(in the rows, 128 means zero)
One turn moves each row of this set onto another row. After a few examples, where does it send each row asked below?
z_243: [113 117 112 131 129 142 133  95 157 127 140 133 133 159 123 143]
z_352: [127 173 112 115 126 133 122 145 106 126 136 148  84 131 143 126]
z_781: [110 115 149 112 145 164 128 113 117 120 103 155 110 142 122 126]
z_838: [101 142 129 109 157 120 136 129 139 108 145 118 145 145 125 150]
z_221: [169 130 163 153 126 129 132 121 131 112 116 123  95 113 131 130]
z_606: [109 133 118 121 140  92 116 119 129 149 158 116 121 142 122 122]
z_501: [111 161 117 117 136  98 154 140 128 100 136 116 131 138 117 149]
z_466: [116 148 115 146 151 137 114 126 151 122 161 101 123 146 116 135]
z_508: [157 127 169 154 132 127 125 125 133 100 121 125  97 113 130 121]
z_663: [130 116 149 152 106 138 116 119 139 116  99 114 122 106 131 111]
z_761: [116 167 116  93 128 111 151 140 106 113 127 141 119 132 138 147]
z_986: [148 119 151 139 109 146 122 112 137 136  91 123 114 112 125 123]
z_47: [113 136 114 157 102 115 160 120 120  95 112 115 115 129 104 129]
z_447: [116 135 123 104 146 101 111 121 120 159 151 133 109 143 126 125]
z_71: [147 130 156 139 117 134 121 127 140 123  81 128  98 115 116 118]
z_553: [115 145 121 104 137  90 112 133 112 148 145 140  96 139 132 118]
z_469: [100 132 103 150 104 107 141 120 145  92 137 128 121 148 127 126]
z_922: [113 114 133 147 141 143 141 102 144 113 118 114 131 147  96 140]
z_716: [108 142 115 120 129  78 117 130 117 137 153 124 107 136 125 117]
z_46: [132 125 153 151 115 126 113 131 141 102  91 123 105 110 122 107]
z_499: [160 124 159 151 121 138 131 115 122 114 122 121 104 108 143 124]
z_301: [109 149 114 120 110 113 139 135 128  95 115 167  86 146 132 121]
z_15: [151 120 165 156 128 135 123 118 127 103 128 122 105 108 144 116]
z_514: [112 142 128 125 109 133 147 130  96 102  97 156  92 125 130 118]
z_708: [106 146 129  85 151 139 136 130 116 121 134 140 134 138 146 147]
z_731: [121 133 126 102 133 149 128 114 136 130 116 170  98 158 132 138]
z_490: [118 148 124 112 157 164 108 126 130 142 147 138 107 142 140 132]
z_320: [121 173 101 150 120 104 131 145 129 106 148 112 100 133 120 131]

z_320 -> z_352
z_499 -> z_15
z_243 -> z_469
And these:
z_71 -> z_986
z_447 -> z_606
z_514 -> z_781
z_501 -> z_761

One turn moves each row of this set onto another row. After a few examples, where does it send each row asked below?
z_188: [115 116 124 141 147 129 121 117 107 128 146 117 109 117 106 111 141 120
 153  95 142 121 104  81 141 157 141 147]
z_38: [115 126 139 122 169 115 113 140 116 150 144 133 123 142 103 118 141 141
 124 119 158 141 135 122 131 138 147 138]
z_348: [123 123 147 131 131 141 124 140 149  97 134 130 133 133 135 130 124 118
 100 104 172 104 133 164 136 122 126 115]
z_409: [124 121 117 160 126 146 120  94 104 122 117 111 107 135 118 131 149 129
 123 111 116 120 120  88 112 132 125 163]
z_876: [123 121 120 150  95 160 131 119 130  90 107 113 103 131 161 148 128 125
 112 114 119 128  99 108 119 107 161 118]
z_262: [131 120 134 131 143 127 121 112 100 142 125 123 126 126 131 154 151 125
 113 117  74 121 129 116 129 117 115 158]
z_558: [110 122 143 129 134 113 134 121 174 126 141 116 138 129 127 116  98 128
 132 129 137 141 147 128 151  89 139 129]
z_546: [115 137 131 164 113 108 165 119 126  99 142 154 132 130 117 132 102 116
 141 124 132 108 126 106 128 135 137 156]
z_396: [127 115 135 125  97 149 124 131 132  84 116 114 112 123 142 173 127 125
 103 116 114 133 113 128 125 106 164 104]
z_61: [119 164 137 168 145 108 169 110 121 116 126 133 131 128 129 137 104 125
 130 125 116 106 129 116 111 118 129 133]
z_877: [131 141 140 120  84 133 137 123 139 146 147 115 124 116 143 137 149 110
 142 109 103 142 122 100 150  91 140 140]
z_401: [120 114 127 138  91 150 125 145 138 108 115 146 115 141 158 147 127 132
  94 128 127 148 114 128 128 106 166 129]
z_140: [111 153 147 154 136 106 157 125 126 107 138 150 134 128 102 151 101 124
 125 121 137 118 143 136 111 116 138 132]
z_237: [128 162 139 137  94 146 133 109 139 146 131 101 112 120 127 128 147 123
 131 107 133 154 129  99 121  93 145 124]
z_153: [117 132 135  90 146 140 106 142 120 102 132  99 109 120 128 124 143 124
 115 110 166 125 118 140 142 119 134  92]
z_691: [126 148 148 113 106 136 133 119 140 135 142  99 121 132 134 149 151 117
 144 112 131 135 138 123 129  70 153 120]
z_439: [120 117 133 136 116 119 124 123  87 108 136 146 116 133 121 133 155 129
 171 124 150 122 122 127 107 154 151 115]
z_502: [116 137 137 130 185 116 125 130 104 164 136 121 124 128 137 116 142 128
 137 110 109 124 115 112 139 126 129 139]
z_934: [108 137 139 148 130 122 136 114 165 143 134 119 132 104 134 106  94 122
 128 113 112 149 129 110 150  98 125 132]
z_853: [131 123 124 156 106 146 133 127 149 100 129 130 128 131 146  99 124 119
 103 108 165 107 111 122 146 151 117 135]
z_569: [135 122 128 131 104 140 135 135 134 113 108 126 121 134 175 154 130 133
  94 133  91 138 110 123 135 106 152 119]
z_784: [132 129 136 132 128 112 132 114  81 118 128 128 120 115 136 141 157 128
 167 123 104 117 113 120 115 157 134 104]
z_405: [124 112 126 129 125 131 122 144 124 107 101 120 123 114 162 111 107 142
 148 130 109 121  85 128 138 165 124 118]
z_22: [138 134 136 116  78 130 135 122 150 132 147 111 124 139 126 131 151 123
 137 127 142 148 138 101 144 100 155 140]
z_631: [107 120 130 139 133 142 113 144 124 104  97 123 112 127 150 109 103 148
 146 124 151 126  95 143 113 150 137 110]
z_936: [125 134 128 149 128 114 132 121  86 139 122 150 119 137 148 114 155 139
 157 137 126 132 118 119 107 154 137 121]
z_989: [109 147 122 123 145 154 115 130 111 122 119  99  97 106 153 100 141 118
 123  96 142 122  92 113 138 120 119 104]
z_196: [127 117 127  86 134 124 120 153 120 122 139 114 123 116 164 114 145 115
 121 123 116 118 101 125 177 126 117 120]
z_131: [126 105 140 104 162 108 121 127 110 115 157 104 125 123 104 143 147 119
 155 107 127 107 121 110 152 140 144 129]
z_73: [129 138 141 143 123  95 168 119 126  98 146 140 142 119 114 155 104 117
 135 129 104 105 132 116 139 133 131 139]
z_211: [127 125 146 120 131 104 126 137  87 131 134 155 128 129 133 145 155 134
 154 136 121 131 132 148 114 145 141 110]
z_453: [121 100 143 115 136 130 111 117 105 105 140 121 122 135 101 173 151 120
 127 110 117 112 143 132 122 109 136 150]
z_362: [107 118 144 131 130 120 135 109 163 111 147 102 132 101 126 128  98 108
 152 105 113 124 129 116 157  88 133 124]
z_616: [133 148 135 155 136 147 138 119 139 120 116 112 128 109 160 113 125 116
  96  96 120 102 106 131 138 136 100 113]
z_7: [119 105 124 140 125 136 111 120 113 124 130 140 119 161 109 135 149 136
 114 129 147 130 144 119 115 120 141 172]
z_928: [115  97 138 112 120 128 111 161 129  96 115 137 125 121 141 127 105 140
 149 131 137 125 102 153 138 157 138 117]
z_557: [111 123 133 145 116 125 134 102 171 108 139 101 126 109 110 110  96 123
 138 114 142 141 132  98 147 112 137 125]
z_464: [118 119 116 108 111 137 109 154 127 120 137 133 111 122 141  92 140 124
 111 122 162 141 103 113 163 145 128 131]
z_713: [138 119 148 118 125 130 134 139 143 101 140 125 142 107 150 141 127 104
 106 100 114  95 117 152 164 131 107 117]
z_481: [117 121 144 114 147 130 115 148 120 104 100 114 123 108 148 135 105 143
 143 122 113 121 100 157 124 145 127  94]

z_453 -> z_713
z_936 -> z_631
And these:
z_362 -> z_877
z_38 -> z_153
z_140 -> z_396

One turn moves each row of this set onto another row. After a few examples, where does it send each row asked below?
z_290: [172 152 102 127 157 112 149 138 175 124 149 103 157 133 134  99  98 108
 153 127 116 121 111 160 126]
z_556: [169 154 109 149 155  97 146 144 148 116 149 110 148 147 139 104 110 126
 147 121 137 130 115 138 115]
z_915: [174 148 110 144 158 103 145 145 150 111 159 108 140 153 146 106 110 126
 143 122 132 127 111 135 111]
z_279: [137 146 109 116 117 147 120 124 146 159 117 158 148 134 132 106 134 119
 108 147 166 121 122 146 175]
z_785: [144 152 123 108 132 144 109 124 147 154 141 110 167 156 132 118  84 122
 133 143 107 159 129 130 169]
z_846: [151 142 129  99 131 137 131 136 185 133 131 131 190 145 151 126 100 140
 111 141 114 137  96 110 138]
z_246: [163 144 148 120 153 134 116 125 157 140 134  88 153 132 154 139 130 142
 114 146 127 156  92 126 108]
z_67: [155 138 131 129 122 177 112 134 128 151 128 139 114 104 138 110 122  93
 121 133 149 150 140 138 143]
z_847: [156 141 132 107 146 138 112 125 179 141 135  88 184 122 125 124 122 122
 125 168 114 151 109 168 140]
z_893: [171 152 105 134 151 110 146 142 172 129 146 102 160 127 128  96  92 105
 158 123 118 125 115 161 119]
z_245: [170 143 101 150 133  98 123 153 147 128 146 107 149 158 126  97  95 108
 146 133 118 112 102 155 125]
z_482: [153 129 125 109 111 165 120 151 171 144 114 157 138 111 154 108 130  90
 104 144 150 121  87 142 124]
z_938: [159 145 130 130 119 182 115 126 135 148 129 142 121 112 134 103 119 101
 117 122 162 144 145 133 137]
z_498: [172 143 100 146 138 104 125 150 147 124 154  99 142 161 127  99  96 106
 145 138 116 112 106 157 135]
z_676: [137 147 110 112 122 138 123 135 139 159 119 157 146 120 140 108 139 122
 108 155 155 124 116 141 182]
z_825: [151 143 123 115 150 126 123 123 134 163 103 140 141 110 146 108 150 123
 105 164 159 132 104 138 165]
z_662: [161 126 145 123 120 164  99 144 155 119 144 119 155 164 145 128  91 114
 124 136 120 162 118 120 110]
z_620: [170 126 138 143 133 137  87 139 142 144 140  83 152 145 121 126 113 126
 101 169 107 133 106 135 139]
z_970: [166 131 137 122 147 164 112 127 133 148 118 126 127  98 133 104 129  84
 122 156 149 158 135 159 141]
z_86: [153 136 121 108 107 170 123 135 179 147 112 150 139 122 146 104 122  92
 106 132 161 116  90 143 124]
z_270: [172 114 132 123 128 152 108 147 155 143 101 141 135 112 147 103 136  87
  93 164 146 115  85 140 121]

z_67 -> z_482
z_620 -> z_246
And these:
z_915 -> z_290
z_785 -> z_662
z_893 -> z_245
z_825 -> z_970
z_938 -> z_86

